1.08 -0.64 6.10 -0.48 7.69 4.88
2.18 -1.84 5.28 -0.94 0.83 -2.07
|
-0.64 6.10 -0.48 7.69 4.88 1.08
-1.84 5.28 -0.94 0.83 -2.07 2.18

-5.66 -0.33 -0.20
-4.59 -4.20 -1.01
3.79 0.03 2.89
0.18 -6.57 -1.54
-5.46 0.41 0.40
6.67 -2.73 2.14
5.32 -0.72 2.67
-5.86 -2.10 -0.51
-0.36 -6.70 -1.54
0.03 -6.60 -1.60
3.73 -5.37 -0.78
|
-0.33 -0.20 -5.66
-4.20 -1.01 -4.59
0.03 2.89 3.79
-6.57 -1.54 0.18
0.41 0.40 -5.46
-2.73 2.14 6.67
-0.72 2.67 5.32
-2.10 -0.51 -5.86
-6.70 -1.54 -0.36
-6.60 -1.60 0.03
-5.37 -0.78 3.73

-4.55 -2.92 -3.79 -4.32 -4.48 -4.20 -2.80 -1.61 -3.90 -2.62
2.23 5.41 3.76 -0.59 -1.43 3.47 2.55 1.06 1.05 1.93
2.03 7.64 6.72 -5.34 5.18 -4.71 -7.15 -2.03 -1.78 -3.09
-4.41 -5.36 -4.35 -0.64 -2.95 -3.29 -1.38 -0.49 -2.95 -0.82
0.96 2.34 2.64 0.23 1.71 -0.13 -0.56 0.59 0.05 0.84
|
-2.92 -3.79 -4.32 -4.48 -4.20 -2.80 -1.61 -3.90 -2.62 -4.55
5.41 3.76 -0.59 -1.43 3.47 2.55 1.06 1.05 1.93 2.23
7.64 6.72 -5.34 5.18 -4.71 -7.15 -2.03 -1.78 -3.09 2.03
-5.36 -4.35 -0.64 -2.95 -3.29 -1.38 -0.49 -2.95 -0.82 -4.41
2.34 2.64 0.23 1.71 -0.13 -0.56 0.59 0.05 0.84 0.96

-2.03 -4.05 -1.00 -1.34 0.14 1.34 2.47 2.33 1.79 4.06 -0.94 2.68 0.48
-2.47 -7.70 -1.43 -3.14 1.72 0.41 -0.31 1.50 1.19 1.11 -1.06 -2.27 5.61
2.62 0.28 2.78 3.79 1.85 -3.86 3.85 1.54 2.71 0.66 4.75 1.80 -3.20
1.51 1.38 0.23 1.87 0.92 1.14 -3.71 1.08 1.74 -4.68 0.25 -4.66 -3.18
1.51 -1.65 0.43 0.55 -1.42 1.48 -2.90 0.82 0.44 -0.42 0.19 -2.04 -0.55
3.49 3.92 3.43 1.43 2.59 -0.09 -4.62 1.87 3.31 -5.98 2.86 -3.07 -0.73
|
-4.05 -1.00 -1.34 0.14 1.34 2.47 2.33 1.79 4.06 -0.94 2.68 0.48 -2.03
-7.70 -1.43 -3.14 1.72 0.41 -0.31 1.50 1.19 1.11 -1.06 -2.27 5.61 -2.47
0.28 2.78 3.79 1.85 -3.86 3.85 1.54 2.71 0.66 4.75 1.80 -3.20 2.62
1.38 0.23 1.87 0.92 1.14 -3.71 1.08 1.74 -4.68 0.25 -4.66 -3.18 1.51
-1.65 0.43 0.55 -1.42 1.48 -2.90 0.82 0.44 -0.42 0.19 -2.04 -0.55 1.51
3.92 3.43 1.43 2.59 -0.09 -4.62 1.87 3.31 -5.98 2.86 -3.07 -0.73 3.49

-1.61 -6.94 2.90 5.64
-3.48 0.80 -3.60 5.12
-0.94 -3.37 -3.27 -1.11
4.26 -2.01 0.03 -3.21
4.58 3.22 1.63 -5.79
-2.83 -2.19 2.78 0.33
-2.95 -2.48 5.30 4.65
4.64 6.35 2.87 -3.84
-3.71 7.09 4.59 6.92
|
-6.94 2.90 5.64 -1.61
0.80 -3.60 5.12 -3.48
-3.37 -3.27 -1.11 -0.94
-2.01 0.03 -3.21 4.26
3.22 1.63 -5.79 4.58
-2.19 2.78 0.33 -2.83
-2.48 5.30 4.65 -2.95
6.35 2.87 -3.84 4.64
7.09 4.59 6.92 -3.71

-5.04 5.05 -4.03 1.04 -2.08 -5.07 -3.97 -1.60 0.94 0.68 -3.04 1.84
-2.15 5.16 -3.27 -1.86 0.32 -3.85 -2.65 -3.88 1.12 2.78 -2.17 -4.89
3.60 2.95 -1.43 -3.48 0.35 2.47 -1.14 2.26 2.56 4.59 5.85 -3.63
3.12 4.36 1.41 -2.08 3.87 3.00 0.97 4.05 2.06 1.89 3.55 -5.79
3.37 -3.89 3.42 3.05 1.39 5.00 5.59 -0.62 1.01 0.47 2.47 -1.70
0.07 -2.71 2.34 2.26 3.88 -6.74 4.50 3.84 3.85 1.45 0.53 -1.59
5.62 1.72 3.43 1.65 3.12 -5.24 1.06 2.58 1.11 4.72 -0.17 -0.63
4.58 -0.60 5.00 2.69 2.58 -6.91 4.03 4.37 -0.10 -3.83 0.12 8.21
|
5.05 -4.03 1.04 -2.08 -5.07 -3.97 -1.60 0.94 0.68 -3.04 1.84 -5.04
5.16 -3.27 -1.86 0.32 -3.85 -2.65 -3.88 1.12 2.78 -2.17 -4.89 -2.15
2.95 -1.43 -3.48 0.35 2.47 -1.14 2.26 2.56 4.59 5.85 -3.63 3.60
4.36 1.41 -2.08 3.87 3.00 0.97 4.05 2.06 1.89 3.55 -5.79 3.12
-3.89 3.42 3.05 1.39 5.00 5.59 -0.62 1.01 0.47 2.47 -1.70 3.37
-2.71 2.34 2.26 3.88 -6.74 4.50 3.84 3.85 1.45 0.53 -1.59 0.07
1.72 3.43 1.65 3.12 -5.24 1.06 2.58 1.11 4.72 -0.17 -0.63 5.62
-0.60 5.00 2.69 2.58 -6.91 4.03 4.37 -0.10 -3.83 0.12 8.21 4.58
---
-3.45 -2.99 -0.79 -0.82 2.50
-4.54 -7.23 -0.12 2.12 -1.79
-1.68 -2.43 -5.36 -2.97 3.23
-4.10 -7.27 0.24 2.84 -1.18
|
-3.45 -7.23 -5.36 2.84

-6.66 -3.24 0.70 2.87 4.84
-4.35 -1.63 -3.53 -1.85 -0.20
-2.94 -2.12 0.52 3.08 0.52
|
-6.66 -1.63 0.52

6.47 2.88 4.62 -4.54
-0.10 -5.57 1.43 -1.82
|
6.47 -5.57

-3.47 1.01 -8.36 6.65
-7.08 -3.02 -4.08 7.87
|
-3.47 -3.02

-6.00 1.36
3.69 -1.28
|
-6.00 -1.28

3.61 -4.22 6.44 -2.20
0.53 -4.82 4.86 -3.31
|
3.61 -4.82
